rotation ticks, each row followed by its count of ticks
The counts run from 0 to 182.
[118 118 130 143  87 132  98  88 133 177 150 164 120 152 125 124 116 105
 143 121 127 132 152 126 108 150 149 134 138 139 111 195 130 123 154 156
 124 102 183  64 118 143 129 128 146  82 155 120 160 170 129  66 155 158
 103 109  97 170  96 143 125 129]
161
[ 46 115 132 117 165 120 127 130 154  61 141 131 154 150  92 117 130 131
 110 181 134  97  88 109 103 141 160 131  98 106 152 137  90 114 137 161
 107 151 102  83 139  68 122 141 140 111  99 139 116 126 108 130 118 138
 159  89 155 114 107 157  85 101]
73
[102 113  93 155  69 166 107  68 133 122 117 154 124 124 152 133 147 108
 144 146 107 147 101 110  62 148 131 154 131 125 162 131  95 151 165 129
 109 130 140  88 136  75 141 113 122 121 156 154  90 171 126  89 120 126
 119 107 108  92 148 192  93 106]
181
[129 145 113 106  51 166 150 128 111 148 124 206 100 151 114 134  98  83
 131  96 142 126  89 139 177 170 155 120 118 109 134 121  70 142 124 151
 132 124 140  96 104 117 149 134 106  92 130 147 124 155 134  99 150 143
 111 101  93 112 130 160 162 133]
13
[125 113 143 105  82  87 130 117 143 145 150 143 150 168 152 105 120 122
 134 144 153 120 106  88 111 130 162 150 156 108 138 150  71 128 144 140
 131 159 115  82 164  84 116 133  81 103 118 181 193 161 120 109 153 173
 118 123 107 167 130 128 123 135]
165
[103 119 149 129 144  85  98 150 169 145 150 146 121 166 148 120 101  89
 108 157 128  84 129 118 177 113 141 131 135 115 124 149 134  65 159 174
 130 143 149  95  88 115 106 152 152  72  83 125 137 129 176 159 136 137
 135 102 124 136 119 114  89 115]
71
[ 87 107 122 132 128 111 135 147 115 144 141  87 112 151 190 147 144 137
 138 134 116 135  79 128 148 139 106 166 137  94 123 139 102 167 165 112
 174 118 115 106  82 114  77 179 109 118 101 116  97  98 146 122 146 130
 147 118  95 132 152 158 193 135]
22
[142 150 117 123 131 106 151 125 110  91 134 159 152 147 113 164 123 129
 156 118 151 139  95 189 135 183 169 130 107 112  97 168  80 147 120 130
 132 124 135  82 148 122 111 160 151  81 109 125 174 129  98  96 127 174
 124  98 112 121  88 146 111 113]
147
[ 94  84 129 156 112 127 117  97 111 136 153 159 139 162 138 146 119  81
 123 133  87  87 129 133  68 139 109 167 134 130 177 147  65 156 155 151
 114 129 140 103 121  91 112  86 122 146 169 132 142 137  93 115 117 134
 112  91 138 125 134 201 121  95]
180
[ 52 120 118 143 163 125 127 131 130 128  97 124 124 110 113 105 142 155
  83 126 121 167 115 135  92 138 124 141 144 121  93 170  91 160 155 133
 135 112 123  67 142 126 114 150 105 132 108 115 145 141  69  95 158 147
 183  98 157 169 118 150 190 192]
7
[147 131 109 116  96 130 131 109 125 131 139 181 141 148 143 125  98  68
 106 125 107 135 104 142 150 124 104 133 146 107 138  97  90 128 125 140
 125 137 118 144  98  68 100 169 150 100 103 134  87 126 166 162 130 120
 161 111 107  80 169 167  78  87]
51
[102 113 136 126 117 111  99  99  98  71 157 102 132 161 121 125 153 111
 136 136 127  97 119 154 126 150 121 150 110 116 179 157 115 160 133 155
 177 180 104 141  84 110 117 128 158 131 127 160 142 136 191 174 111 113
 121  69 170 125 174 119  86 143]
76
[125 143 149  96 151 126 134 143  98 137 112 141 139 147 129 104 119 109
 107 137 129 176 104 131 151 120 125  79 161  77 112 165 112  93 127 127
 146  96 115 147 128 133 125 205 105  90  67  99 127 111 142 134 174 157
 189 136 110 155 158 123 166 172]
137
[ 92 116 126 109 100 138 102 124 121 115 109 150 165 139 122 137 120 127
 166 104 143 198 148 136  99 156 142 140 145 117 119 128  92 135 152 138
 142 152 148 106 132 128 152 128 136 134 158 160 154 204 145  77 116 176
 131 156 118 188 103 147 146 127]
173
[118 134 114 127  76 134 125  95  83 162 139 139 123 173 129 103 152 101
 123 110 139 144  98 128 124 144 124 122 133 110 168 179  89 138 136 119
 185 111  91 131 125 144 151 168 104 115 166 134 161 147 143 135 174 155
 133  97 124 159 192 150 161 194]
9
[ 90  93 153 133 157 122 135 137 141  77  88 147  85 110 115 147 109 148
 126 113 115 102 154 148 130 157 114 156  88 166  94 128 133 179 130 137
 116 145 173  75  99 148 109 100 159 138  90 149 116 121 162 145 117 133
 152  99 146 109  86 129 138 106]
93
[ 96 112 168 128 160  77 129 135 128 108 161 144 156 181  97 152 105  96
 107 149 127  58 126 136 155 128 153 138 106 116 155 151 103 119 114 185
 120 144 127  89  97  90  95 127 134  99 103 130 169 117 134 160 104 136
 128  98 150 138 135 138  82  84]
72
[120  81 161 143 118  74 138 126  84 139 162  97 159 193  99 125 125 111
 147 123 130 126 126 137 177 132 169 146 136  90 124 171 108 138 102 165
 142  98 132 112  93 114  85 141 114  78  95 121 179 105 124  95 153 118
 136  96 120 156 131 124 135 151]
150
[100 149 109  95 107 174 110 118 145 117  98 219 113 124 118  96  99 114
 103 106 125 179 128 124 106 141 123 102 158 129 119 127 108  95 145 175
 120 167 113 118 129 112 147 151 163 114 143 155  83 181 175 125 121 151
 155 115 173 125 103 127 104 130]
66
[101 117 119 107 143 132 106  98 142  77 101 160  94 117 144 107  98 131
 113 128 152 153 138  96 153 128 107 157 108 116  96 104 107 138 171 151
 164 184 122 129 152 146 116 156 127 131  88 176 130 155 181 169 127  99
 167 148 176 124 111  82 134 137]
78
[ 58 110 140 124 149 116 151 163  94 111 101 147 155 166  75 114 127 141
 111 129 130 171 113 154 128 131 146 117 148  88 127 160  91 153  97 142
 131 111 125  97  88 121 142 145 113 119 100 113 139 132 102 112 125 157
 167 114 142 153 138 167 177 178]
6
[ 77 113 135 140 201 101 101 138 131 107 141 115 173 165 143 157 113  93
 107 120 107  99 120 134 132 146 103 159 150 105 131 132  65 132 172 139
 147 167  86 118 134 138  78 168 137 135 106 106 149  90 129 169 122 126
 145 119 146 161 117 121 145 102]
60
[ 94 132 124 111 106 116 147 142 121 121 134 100 139 153 167 123 135 140
 160 138 162 144  69 113 124 161 152 120 126  71 152 119  92 166 158 117
 159 146  90 100 129 110 135 187 102 101 118 146 102 131 162  74 161 174
 155 125  84 174 138 156 165 150]
21
[117 106 144  98  74 148 121 117 118 101 131 161  86 165 127 119 105  92
 155 152 162  85 108  92 167 149 152 142  61 125 157 118 121 136 127 171
 134 140 146 128 117 101 169 127 107 109  91 174 140 163 198 130 124 131
 112 129 124  89 124 113  89 110]
91
[102 113 132 115 118  85 139 142 142 112 128 113 161 168 127 147 137 125
 157 140 156 119 110 130 127 156 162 158 131  97 138 146  73 151 151 116
 143 150 127  78 184  89 118 144 103 111 110 171 198 141 119  93 140 186
 126 155 100 187 109 143 135 136]
20
[127 155 138 135 115 147 104 106 156 135 111 194  87 123 152 112  81  86
  82  89 113 140 152 167 142 151 116 100 157 158 108 133 130  91 159 159
 135 162 119 115  94 149 123 148 178  98 142 126 106 153 191 160 137 146
 141  88 148 136 100 117 126 134]
67
[ 89 126 119 133 145 146 118 118 148 134 111 198 118 104 123 134 111 126
 126 112 122 145 136 139  92 144 128 144 137 142  75 172  98 136 162 160
 123 104 177  51 121 133 116 140 133  88 118 118 141 145  90  85 142 125
 151 121  98 125  54 164 151 134]
160
[123 121 106 100  81 149 129 101 122 166 131 203  95 161 145 126  90  87
 131 130 139 112 111 106 146 144 129 166 125 125 117 134  56 138 153 155
 132 106 154 112 174 128 135 122  95 118 125 154 181 175 117 127 173 106
 100 149 120 110 120 128 156 131]
12
[ 88  74 118 109  85 147  99 108  85 124 132 142 162 170 136 120 137  95
 158 148 122 167 109  98 122 150 119 184 138 103 153 135  75 184 130 152
 168  90 149 131 142 112 133 136  94 148 121 178 134 160 116  76 154  82
 126 172 141 121 130 151 158 142]
24
[143 138 160 136 127 130 119 116 166 116 116 143  69 128 161 165 130 109
 124 132 140  92 133 147 141 172 132 121 102 147  94 144 180 110 146 106
 127 107 163 101 129 164 125 158 136  80  90 117 152 123 195 139 136 194
 138 120  74 118 113 120 138 132]
108
[116 110 110 105 107 160 106  93  96  93 119 205 154 130  87 109 116  84
 112 123  93 162 139 130 110 144 123 140 128 128 152 128  82 120 137 183
 126 136 122 139 152 122 143 113 156 143 146 174 124 176 125 138 109 100
 125 130 204 110 125 130  81 116]
65
[136 116 142 113 119  96 108 151 131 144 146 167 172 168 133 172 124  67
 145 147 100 139 124 161 134 121 117 150 151 125 121 140  83 109 126 115
 149  79 167 108 125  99 110 121 119  92 135 124 221 128 106 118 119 156
 113 146  93 151 144 194 107 105]
31
[144 136 145 113 109 105  92 113 152 175 137 173 126 140 183 146 123  82
 135 113 108 165 141 149 135 118 113 133 177 148  93 148 125  95 151  97
 151  86 176  97  81 121 101 162 148  80 127 121 179 124 172 128 147 151
 142 144  92 151 135 164 151 131]
30
[101 139 136 116 109 142 114 100 142 127 145 145  91 159 157 113 137  87
  97 154 137  78 113 107 101 133 131 117 101 134 176 158  93 109 175 148
 131 166 110 116 137 139 168 129 104 118 151 148 175 152 168 155 145 187
 113  93 143 175 146 135  97 140]
87
[ 86  92 123  98  64 145 119 135 104 136 109 161 118 143 123  99 103 110
 146 119 123 204 109  97 122 134 100 136 167  86 134 102 107 174 131 141
 135 116 134 124 103 107 147 142 124 133 112 168  74 173 147  95 150 109
 153 146 124 117 144 153 179 157]
25
[144  98 153 113 104 108 122 106 130 146 121 138 115 176  97  86 148  69
  92 162 124 116 133 119 117 140 137  99 157 135 165 176 149  91 105 130
  89  71 145 118 180 123 143 126 106 104  97 138 191 144 143 111 146 195
 141 137 130 165 152 111 127 163]
124
[124 153 109 122 122 140 118  86  61  93 124 150 143 121 136 124 149 133
 140  98 127 200  83 164  99 147 122 156 139  97 130 162  69 191 137 119
 194 120  97 128 116 120 124 168 130 122 148 126 143 141 112 132 147 102
 152  90 149 132 170 158 149 165]
155
[110 132 125 155 154 160 110 123 113 105 106 162 127 126  88 149 159 107
  95 138 113 148 133 159  82 160 110  99 126 143 119 186 149 140 115 136
  96  29 179 102 127 132 134 157 156 102 114  79 111 116 112 101 123 164
 186 108 111 111 147 169 120 149]
122
[128 117 163 137 114  70 157 150 134 124 132 138 120 117 126 108 132 131
 116 132 130 176 112 153 131 115 155 139 159 127  79 142 148 150 109 117
 129 113 145  86  74  80  91 155 143  78  72 143 174 117 140 125 134 168
 177 107 108 142 157 168 144 167]
18
[ 82 108 129 102 109 136 116 144 153 173 134 165 117 150 173 122 107 101
 116 157 107 131 107  78 103  92 130 127 173 106 143 118  96 101 164 131
 130 131 131 106 102  75 134 153  86 106 103 130  95 154 134 134 155 152
 168 132  69 128 150 171 159 123]
178
[ 50 130 154  82 156 158 119 155 125  97 107 122 128 156 123 128 131 121
 126 170 149 117  97  75 120 133 117  93 100 102 170 118 105 112 144 126
 146 138 119 131 150 135 192 178  71 128 101 143 139 143 162 136 137 187
 168 154 122 152 133 150 151 139]
99
[121  90 136 102  71 133 119 123  94 119 118 149 140 136 140 130 109 124
 175 108 136 190 119 110 163 136 148 163 149  86 134 106 112 174 128 156
 156 131 154 124  67  96 123 136 141 111 101 175  71 176 171 113 132 114
 145 130  98 107 138 156 149 132]
170
